0: (-0.6, 1.5, -0.4, -0.4, 1.1, -1.6, -0.4, -0.9, -0.5, 0.9, -0.1, 0.8, -1.6, 1.1, 1.3, -1.6)
1: (-0.5, -1.6, -0.4, -0.6, -0.4, -0.4, -1.4, -0.7, -1.0, -1.1, -1.4, 0.4, 0.9, 1.0, 0.0, -0.3)
2: (0.2, 2.5, 0.7, 0.3, 0.3, 0.6, -0.4, -0.2, -0.6, -1.6, 0.9, -0.2, 0.1, 0.6, 1.1, -0.2)
3: (-0.6, 0.3, -0.9, 0.9, 0.9, -1.3, 0.0, 1.2, 0.2, 0.1, 0.3, -1.5, -1.4, -1.9, -0.4, 0.7)
4: (0.3, 0.3, -0.5, -0.4, -0.4, 0.4, 0.0, 1.7, -0.2, -1.6, 0.4, -1.5, -0.5, 1.2, 0.0, 1.0)
5: (-0.2, 0.2, -0.1, -0.1, 0.4, -0.7, 0.1, -0.4, 0.2, 2.5, -0.3, 0.8, 1.8, 0.6, 1.8, -1.6)
6: (0.3, 0.4, -0.5, -0.1, 1.2, -1.2, -1.1, 0.0, 0.3, 1.3, 0.2, 0.8, 1.7, 0.9, 2.2, -1.9)
7: (-1.3, -0.2, -0.3, -0.8, 0.4, 2.2, 0.9, -1.3, 0.9, 0.9, -0.6, 0.0, 0.0, -0.3, 1.1, -0.6)
8: (-0.9, 0.1, -0.4, -1.2, 0.7, -0.4, -1.5, -1.6, -2.2, 0.2, -0.5, -0.9, 1.4, 1.6, 1.5, 0.1)
9: (-0.4, 0.5, 0.0, 1.4, 0.1, 1.1, -0.3, 0.2, 0.3, -0.9, 0.1, -0.5, 0.1, -1.5, -0.7, 0.8)
10: (1.0, 0.0, -0.5, 0.3, 0.1, -0.8, -0.1, -1.2, -3.7, -0.2, 0.2, -0.5, 0.4, 1.0, 1.1, 1.0)
11: (-0.2, -0.2, 1.1, 0.0, -0.4, -0.6, 0.4, 2.8, -0.9, -0.1, -3.4, 0.4, -0.6, 1.1, 1.1, 0.0)
12: (0.3, -0.1, 0.0, -2.1, -0.8, 2.7, 0.2, -1.4, 0.0, -0.7, 1.1, -0.8, -2.9, -1.5, 0.2, 1.4)
13: (-0.3, 0.2, -0.4, 0.2, 0.9, -0.4, 0.6, 0.8, 1.0, -0.6, -0.6, -0.8, -1.7, -0.5, 0.0, 0.6)
14: (-0.8, 2.3, -0.9, -1.2, 5.6, 1.6, 0.8, -0.9, 1.0, 0.1, 0.0, -0.2, -1.7, -0.4, 0.8, -0.3)
15: (1.4, 0.8, 1.2, -1.0, 0.4, 0.8, 0.0, 0.0, -0.2, -1.8, -0.2, -0.1, -0.1, 0.3, 0.2, 1.3)
16: (-1.3, 1.7, -0.6, 1.1, -0.8, -0.1, 0.6, 0.5, -0.8, -0.9, 1.5, 1.3, 0.3, -0.1, -3.4, -0.8)
17: (0.7, 0.0, 0.9, -1.2, 0.6, -1.0, 1.9, 0.3, 1.5, 2.2, 1.8, -0.2, -0.2, -0.3, 0.9, -0.2)
18: (-0.7, 0.0, -0.6, -1.3, 0.1, 0.3, 0.9, 0.4, 1.8, 1.6, 1.1, 0.8, -0.4, 0.2, -0.6, -0.1)
19: (-0.5, -0.4, 0.0, -0.8, 0.1, -0.7, -0.4, 0.1, -0.6, 0.3, 0.0, -1.1, -0.5, 1.0, 0.6, 1.1)
20: (0.5, -0.4, 1.3, -0.1, -0.1, -0.4, 0.3, 0.9, 0.6, 1.2, -0.2, 0.5, 0.1, 1.1, 1.3, -0.6)
21: (0.6, -0.1, 0.6, -0.6, -1.0, -0.4, -0.4, 0.5, 0.6, -0.4, 0.6, -0.3, -1.0, -0.7, -1.6, -0.3)
22: (1.7, -0.7, -0.4, 1.6, -2.6, -0.8, -1.1, 1.9, -4.2, -0.1, 0.5, 0.6, 1.7, 1.4, 0.3, 0.4)
23: (-1.2, 1.6, 1.1, 0.6, 1.0, -1.8, -0.9, 0.1, -0.3, 1.0, 0.6, -0.9, -0.5, -2.6, -1.5, 1.0)
24: (-0.9, -0.5, -0.2, 1.2, -0.2, 1.7, 0.6, -0.8, -1.8, 0.6, -0.3, 0.4, -0.4, -0.3, -0.3, -0.1)

(0.1, -0.3, -1.0, 0.4, -1.2, -0.9, 0.4, -1.0, 2.7, 1.4, -0.3, 1.0, 0.2, -1.1, -1.6, -1.1) 18
(0.4, -0.2, 0.4, -0.1, 0.8, -1.1, 0.4, 1.5, -0.3, 1.5, 0.5, 0.2, 1.0, 0.9, 1.2, -0.2) 20
(-0.2, -0.7, -0.5, 0.1, -0.2, 1.1, -0.9, 1.4, -0.8, 0.4, -1.2, 0.8, -0.8, -1.2, 0.4, -0.2) 24
(1.3, -0.6, 0.8, 0.0, 0.0, -0.4, -0.6, -0.8, 1.4, -2.8, 0.1, -0.7, 0.9, 0.4, 1.9, 0.4) 15
(-2.1, 0.2, 0.4, 0.6, 0.7, 0.5, 0.1, -2.0, 3.0, 0.5, -1.0, 0.6, -0.2, -1.4, -1.3, -0.5) 7
(-0.2, -1.1, -1.3, -0.6, 1.4, 0.6, 0.1, -1.1, 1.1, -1.0, -0.8, 0.8, -0.2, 1.7, -0.8, -1.3) 1
(-0.9, 0.2, 1.5, -1.3, -0.4, -1.6, 0.3, -0.6, -0.5, 0.9, 0.6, 0.8, 0.7, -1.4, -0.9, -1.0) 21
(1.0, -0.1, 1.1, 1.0, -0.8, 0.2, 0.2, -0.3, -1.4, -1.0, -0.4, 0.3, 0.4, 0.2, 0.0, 0.9) 15
(0.7, -0.9, 0.0, 0.2, -0.2, -0.8, 0.3, -1.9, -0.6, -0.1, 0.8, -1.9, 0.7, 1.8, 0.6, 0.7) 19
(0.7, -0.5, -0.6, 0.5, -0.7, -1.3, 1.5, -0.7, 1.7, 1.4, 1.6, -0.3, 0.4, -0.1, 1.4, -1.9) 17
(1.9, -1.2, -0.5, 0.1, 0.2, -1.6, -1.1, 0.1, 0.6, 0.8, -0.2, 1.2, 0.3, 0.0, 1.3, 0.3) 20
(0.3, -0.4, 1.2, 0.3, -0.7, -0.8, -0.8, 0.6, -1.4, -1.4, -0.7, -0.3, 0.0, 0.7, 1.5, 1.2) 19
(1.7, -0.3, 0.2, -0.6, 0.4, 1.0, -0.5, -0.4, 1.2, -1.6, 0.1, -1.4, -0.8, 0.2, 0.3, 0.2) 15
(-1.0, 0.2, 1.3, -1.2, 1.3, 0.7, -0.1, -2.1, 0.9, -0.4, -0.3, -0.7, -0.6, -2.3, -0.7, -1.5) 7
(-0.8, -0.4, 0.8, 0.1, 1.8, 0.8, -0.9, -0.5, -1.2, -0.3, -0.7, -2.1, 1.3, 0.0, 0.9, -0.4) 8
(1.9, -1.1, -0.4, 0.6, -0.4, -1.1, 0.0, -0.5, 0.2, 0.4, 0.9, 0.7, 0.9, 0.7, 0.3, 0.2) 20
